In the rows, zero is written as 128.
One hidden turn or mirror swaps the rows below in pairs. Which row is each named row swapped with?
The rows were stretched afterwards, more along some directions than others.
guza: [117 113  96 131 121 144 140 180 167 156 129 137 115 122 101 122 116 142
  98 136 156 126  97 141 145 157 157 137 123 131 136 103 105]
gite: [107 114 102 108 149 123 137 177 113 131 118 139 126 108  98 125 151 116
 130 121 136 141 135 132 120 141 156 137 119 105 110 120 116]
Pibe: [115 109 107 129 128 119 135 186 128 191 129 156  98 140 122 118 122 124
 100 116 153 145 110 147 148 144 130 167 126 105 126 126  98]
Faka: [119 101 106 137 129 119 132 189 123 200 122 144  97 134 120 119 122 111
  99 115 162 140 107 153 137 143 132 155 124 111 133 119 100]
las: [115 121 107 102 151 115 156 173 129 126 125 121 136 104 109 114 146 125
 128 133 131 138 135 132 114 156 130 152 112  99  87 147 118]
momif: [136 120 119 131 156 134  97 158 139 146 155 150 124 162 118 130 113 146
 122 114 115 116  96 142 105 132 141 136 126  96 125 117  80]
Zul: [141 107  96 120 139 148 119 151 128 135 140 116 125 136  97 104 157 137
 134 122 120 156 123 130 120 127 147 167 132 125 118 127 116]
Vetav: [142 145 128 146 161 129  99 162 138 143 151 128 133 142 118 133  96 144
 118 127 122 130  95 135 109 132 140 136 123  88 135 121  83]
Depi: [132 119 104 113 120 124 104 129 151 131 140 121 155 146 116 102 131 138
 129 106 115 132  83 125 130 171 190 121 122 143 135 137 145]
Fasuk: [131 130 117 130 152 128  93 167 132 141 150 140 120 159 125 127 109 135
 123 118 119 119  95 142 116 127 142 126 122  96 125 117  77]
mov: [134 128 121 135 155 128 102 178 137 145 154 141 126 150 118 129 110 132
 126 118 133 115 104 147 108 132 151 126 132  92 129 115  91]
lapo: [112 116 107 143 130 118 125 196 121 189 129 144 101 135 108 118 113 115
 105 124 163 148 111 137 148 148 136 161 125 110 145 124 107]
viru: [ 98 115  79 130 140 149 121 165 132 136 129 142 108 131 100 109 147 150
 110 153 130 155 117 120 162 134 128 147 104 142 129 137  89]
sivo: [153 123 117 132 125 131 125 126 146 149 147 132 112 137 113 118 139 138
 106 123 110 135 144 119 105 114 136 129 147 120 152 120 133]
Tob: [124 120 123 113 132 129 147 168 166 131 136 116 145 120 121 127 130  81
 117 119 147 119  89 160 115 168 137 147  95 151  94 127 104]
mevur: [127 119 106 125 125 130 120 141 161 134 136 116 163 129 107 111 128 149
 119 116 129 113  89 127 119 170 181 127 126 145 144 134 147]
delo: [115  95  98 129 123 125 127 185 128 191 130 166  94 148 115 122 132 127
 101 117 151 136 120 146 150 132 127 171 131 109 125 114  99]
dera: [129 118 109 137 129 146 138 187 179 176 141 117 126 118  94 120 103 135
  99 132 162 143  85 144 136 163 156 159 130 123 137 107 111]
tuga: [102 122  83 140 136 150 122 162 130 128 125 134 118 124  99 114 143 149
 109 163 133 156 123 111 156 126 128 144 105 147 140 140  96]
Vibav: [145 120 100 134 121 133 124 135 141 149 146 138  98 149 121 123 146 125
 116 127 108 142 140 116 122 115 144 109 138 119 150 111 126]
Zufa: [130 111  99 128 117 128 111 140 155 145 135 118 156 141 111 112 127 144
 117 118 131 123  78 133 125 172 191 123 131 150 150 124 148]
tam: [120 112 104 125 127 149 142 187 182 163 136 133 118 125 109 118 121 135
 107 128 159 127  95 149 143 151 143 140 123 129 132 101 102]
Sor: [117 126 105 104 137 120 118 156 153 135 137 141 121 106  70  88 156 148
 112 124 125 115 123 115 121 148 163 151 124 149 123 151 110]
natar: [137 125 130 139 154 134  92 172 125 150 145 138 128 144 114 132 102 135
 117 114 128 127 110 146 105 127 141 133 136  86 129 118  87]
nofe: [141 114 103 107 145 126 116 139 131 144 148 141 118 124  79  88 138 177
 113 116 114 125 122 104 116 132 148 147 118 131 139 151 125]
gotoz: [149 126 111 130 120 119 117 132 136 152 144 133 113 137 116 111 143 141
 108 117 108 135 139 117 108 127 155 121 147 112 151 120 133]
rumu: [131 106 112 117 125 138 119 125 156 142 142 127 142 144 119 103 124 153
 117 114 123 120  92 127 135 160 172 121 123 147 143 130 139]
ziv: [130 102 103 115 122 129 110 130 152 151 136 125 151 143 119  99 138 153
 123  96 126 121  83 127 134 169 183 124 123 140 139 123 147]
mar: [132 109 103 117 132 151 124 163 131 132 130 111 137 123 114  98 152 129
 130 126 127 155 125 132 133 127 144 175 134 135 113 140 127]
lotu: [142 115 106 124 121 132 129 131 141 144 146 131  99 139 114 122 151 124
 116 116 105 140 146 119 116 123 147 118 142 122 143 114 128]
sekeb: [123  92  83 109 134 123 138 154 128 171 126 131 112 133 124  98 147 134
 113 128 142 143 118 133 157 133 147 119 110 116 140 107 108]
lasud: [127 125 118 103 150 120 160 154 143 131 138 118 134 104 106 105 142 130
 126 127 120 145 125 119 116 158 131 154 114 109  94 157 130]
zakog: [147 132 120 133 124 123 119 135 144 152 142 134 118 132 128 112 141 134
 104 121 122 136 148 124 114 117 136 126 143 120 147 125 131]
Muzo: [141 106  96 119 133 150 122 159 132 132 137 113 121 131 103 106 160 122
 138 120 121 149 124 134 122 128 148 157 132 128 114 122 120]
guvum: [121 123 101 125 122 141 134 184 169 159 124 132 125 118 104 123 116 144
 101 134 157 132  95 139 142 153 166 136 132 129 131 107 109]
genir: [118 110 101 117 160 120 139 182 122 135 121 126 124 106  96 122 145 104
 132 119 133 148 126 128 122 144 151 143 110 105  97 120 117]
Goli: [132 117 129 108 130 123 138 161 159 142 144 111 148 120 119 112 119  97
 118 108 142 129  79 151 127 172 146 148  94 141  96 128 112]
ful: [122 112  98 113 150 113 167 166 131 132 129 116 125 112 107 114 145 128
 127 138 126 150 133 129 119 154 135 147 106 101  94 136 128]
megur: [114 102  96 132 129 127 118 194 131 187 139 160  87 150 112 119 130 111
 112 117 153 135 112 152 144 133 129 157 132 122 140 122  86]
Befa: [116 116  99 106 144 122 124 183 137 154 145 151 123 124 109 110 156 122
 112 116 134 115 142 142 113 134 128 141 121 112 109 140  87]
Tesar: [150 133 121 138 124 127 127 140 150 149 154 120 110 130 108 109 136 126
 117 119 113 144 142 110 112 130 150 131 140 121 147 128 146]
febu: [141 115 124 127 151 127  96 172 132 146 152 141 124 144 117 123 120 139
 123 101 118 119 110 143 103 126 149 134 134  92 114 117  89]
keker: [132 130 110 108 150 135 122 148 130 133 143 136 128 106  84  89 134 167
 106 128 118 126 127 109 117 134 135 152 114 129 140 163 117]
topib: [126 118  99  99 134 122 125 150 157 137 143 140 116 111  61  83 158 152
 118 113 118 118 123 109 116 149 169 152 124 149 116 142 122]
nota: [130 112 125 119 137 137 141 162 167 142 143 123 140 131 105 122 125  93
 125 109 148 120  77 148 115 163 142 144 100 161 115 134 108]
zuva: [140 112 109  97 147 130 124 132 143 140 142 134 123 111  85  83 141 175
 109 120 116 127 123 100 127 122 138 142 111 143 133 150 120]
zemo: [137 116 117 134 162 132 102 167 136 151 156 138 122 151 119 127 109 150
 123 117 119 117  96 138 108 135 138 132 117  85 124 113  81]
Gufa: [125 116 111 108 154 115 168 166 137 142 134 113 132 107 114  94 148 132
 123 134 134 155 129 122 130 152 127 156 108 103  97 143 129]
Vatok: [128 109 101 119 126 126 110 134 140 141 135 124 156 132 114 102 134 155
 118 108 119 121  88 125 124 171 175 113 118 130 144 129 137]
zove: [118 116 108 108 157 113 156 172 120 126 130 118 133 107 111 111 141 124
 134 132 129 144 137 127 118 147 133 148 113  99  89 151 122]
tepa: [127 112 111 105 159 111 154 173 127 136 127 108 133 101 106 113 142 127
 124 127 130 141 132 134 108 152 131 147 111  97  92 147 121]
Duz: [124 117  93 127 133 139 147 187 180 155 138 124 125 118 109 118 115 142
 106 136 154 129  89 140 143 168 154 144 112 119 124 100 104]
Kelom: [136 115 125 109 126 121 135 159 157 153 143 123 141 136 122 115 128  99
 114 106 147 130  78 150 125 168 154 140 100 145 105 125 111]
kon: [141 120 115 105 147 128 131 134 140 142 144 137 124 112  88  89 133 178
 107 122 128 125 130 100 128 130 127 145 111 130 129 152 126]
risat: [125 128 116 103 136 137 120 150 153 136 147 141 112 114  64  93 151 141
 125 114 131 120 125 110 118 153 165 143 131 155 136 150 124]
Vilol: [129 112 123 109 139 124 142 183 154 142 135 122 147 117 125 121 124  94
 119 102 143 118  88 157 117 173 140 147  99 127  83 125 103]
luguz: [121 112  95 111 140 113 124 171 145 162 141 156 119 125 114 110 154 145
 108 119 135  99 129 137 109 134 130 133 119 114 110 134  88]
guta: [140 125 118 106 150 133 125 138 141 135 142 132 131 108  85  96 129 160
 109 128 121 129 117 106 118 127 131 150 118 140 143 156 120]
roge: [117 104  89 107 142 119 125 172 136 150 132 160 118 119 110 110 160 148
 103 129 125  96 133 138 109 126 126 125 119 122 110 135  79]
gepu: [131 111 116 116 132 122 141 151 170 139 144 111 145 135 122 121 129  98
 124 111 135 126  73 149 118 170 147 151  92 145  91 125 114]
vite: [129 115 119 112 128 128 147 167 166 137 143 117 147 122 120 112 129  95
 116 118 145 123  88 155 122 162 151 158 103 155  98 136 113]
figo: [ 97 111  71 129 143 149 128 161 129 135 130 125 118 130 105  99 150 146
 114 159 123 158 112 131 156 136 128 150  96 140 132 143  90]
rik: [117 112 109 109 145 130 142 175 123 136 122 130 130  94  96 121 154 107
 126 111 144 141 136 128 117 143 154 139 123 110 108 116 127]
rebib: [126  90  85  95 127 125 136 157 126 148 124 136 118 114 134 104 154 129
 113 123 133 131 133 148 138 124 146 120 121 119 117 107 106]
vebeb: [101 124  92 120 142 152 124 165 133 132 129 135 116 123  98 107 136 144
 112 150 125 163 116 110 168 135 123 151 103 143 126 145  87]
zin: [114 109 109 126 137 122 131 188 127 182 133 157  91 138 103 127 117 113
 110 118 157 131 114 144 135 137 126 162 123 115 129 122  90]
gapal: [132 119  89 113 131 143 123 160 132 132 137 114 138 130 115  90 162 134
 128 133 127 154 120 129 139 130 142 161 119 131 117 131 115]
zumov: [137 110 110 114 133 159 124 151 135 133 144 117 125 135 103 102 146 129
 139 121 116 156 127 126 133 127 142 173 137 127 111 137 124]
Por: [130 106  94 133 130 128 117 135 153 140 136 121 151 141 107 114 131 145
 123 109 122 117  88 137 112 168 181 126 123 138 145 128 143]
Roke: [128 122 114 130 131 142 139 185 175 167 137 130 116 121 102 113 109 137
 104 122 160 135  92 137 144 156 158 143 125 131 132 115 103]
gupas: [141 118 110  97 140 131 121 140 141 138 142 135 126 102  76  82 140 175
 106 124 119 124 128  98 124 129 139 139 114 145 136 156 122]
ver: [129 117 102 119 120 130 109 132 165 135 134 120 161 135 110 114 135 150
 121 110 131 112  78 128 121 173 177 123 120 151 149 123 139]
deni: [108 126  96 123 136 150 125 148 131 127 131 130 118 120 104  98 142 149
 110 150 120 158 118 109 158 138 117 147  99 145 123 150  96]
Gev: [124 115 100 128 136 138 134 191 172 163 141 129 114 120  95 115 114 131
 107 126 153 125  85 146 135 161 160 124 115 127 137 105  95]
biti: [126 109  95 123 129 144 146 176 178 161 135 131 118 130 111 119 117 135
 109 124 148 135  80 144 144 165 161 141 115 127 126  98 103]
pazep: [138 117 125 122 132 131 137 156 160 137 147 116 142 126 118 122 120  95
 122 109 132 124  77 155 113 167 148 143  97 147 102 129 109]
zopu: [138 109  94 118 124 141 112 159 129 136 141 110 127 128 100  91 155 132
 137 115 118 157 120 123 130 139 158 166 131 128 111 134 126]
rulid: [140 122 128 133 159 133  95 163 134 143 151 136 120 141 108 128 106 136
 123 114 118 122 107 148 100 117 132 135 129 100 120 121  75]
soz: [115 101 103 138 126 123 139 188 130 192 129 156  98 135 116 121 123 122
  95 122 158 142 117 151 142 135 129 170 127 110 131 118 101]
Feto: [128  97  83 109 132 116 130 160 130 157 119 127 121 115 130 114 146 126
 108 133 142 131 123 145 132 127 144 110 114 115 134  98 102]
disop: [146 122 109 120 127 120 125 133 149 148 142 134 111 132 111 113 146 145
 116 117 104 138 146 109 115 124 152 120 141 111 136 118 139]
bepi: [105 114  73 131 141 146 128 159 132 137 126 137 113 131  95 109 147 160
 109 152 123 162 114 119 157 138 136 157 102 132 123 137  94]

Pibe pairs with sivo
sekeb pairs with Befa
zuva pairs with las
rebib pairs with roge
luguz pairs with Feto
gite pairs with topib
Gev pairs with mov

